In the data rows, zero lies at 4.5, halfway between 4 and 5.
Some points:
[5 5 2 4 5 5 4 8]
[8 6 4 2 2 6 6 1]
[3 3 7 6 4 2 4 7]
[4 5 5 3 4 3 5 7]
[3 5 7 6 2 4 3 2]
[2 3 7 8 3 3 5 3]
[2 3 8 7 5 4 3 3]
[7 6 3 0 3 6 6 3]
[3 5 2 3 4 3 5 7]
[4 5 3 2 6 4 4 9]
[7 4 2 5 6 6 6 2]
[2 4 6 7 5 3 4 5]
[7 4 4 4 7 6 7 4]
[5 5 3 5 6 5 3 5]
[5 3 5 8 9 5 2 5]
[4 6 5 4 5 4 4 6]
[3 5 3 5 5 5 7 7]
[2 3 7 6 3 3 4 3]
[4 5 4 3 4 6 5 7]
[4 6 4 4 3 4 8 6]
[2 3 6 7 2 3 4 2]
[4 4 4 4 5 3 3 7]
[1 3 7 9 8 4 2 3]
[4 4 5 4 4 5 3 5]
[4 4 5 2 5 3 3 7]
[5 5 4 5 7 5 3 5]
[3 4 7 5 4 2 6 6]
[3 4 6 4 5 4 4 7]
[5 4 4 5 2 4 5 6]
[3 4 7 5 2 3 5 4]
[4 6 2 4 6 6 5 6]
There is one direction along which these points spread out most. Where along it does each point below lie, from 0 to 9? The average is between 4 and 5, and the first point in the table lies past the average.
[3 2 7 6 3 3 3 5] 2
[2 5 4 4 4 4 7 7] 5
[4 3 4 7 7 4 1 7] 4
[7 5 4 1 2 5 6 2] 7
[7 5 3 4 3 5 5 2] 6
[3 3 7 6 2 5 4 2] 3
[7 7 3 0 4 6 5 3] 8
[7 5 3 5 6 5 5 2] 5
[3 5 5 5 6 5 4 5] 4
[2 4 6 5 4 4 3 4] 3
[8 5 3 6 7 7 6 1] 6
[8 6 3 1 2 6 5 3] 7
[7 3 3 4 5 6 5 4] 6
[6 7 5 1 3 7 5 2] 6
[6 4 3 5 6 4 4 4] 5
[7 6 3 0 3 7 3 1] 7
[3 5 3 4 5 5 6 7] 6
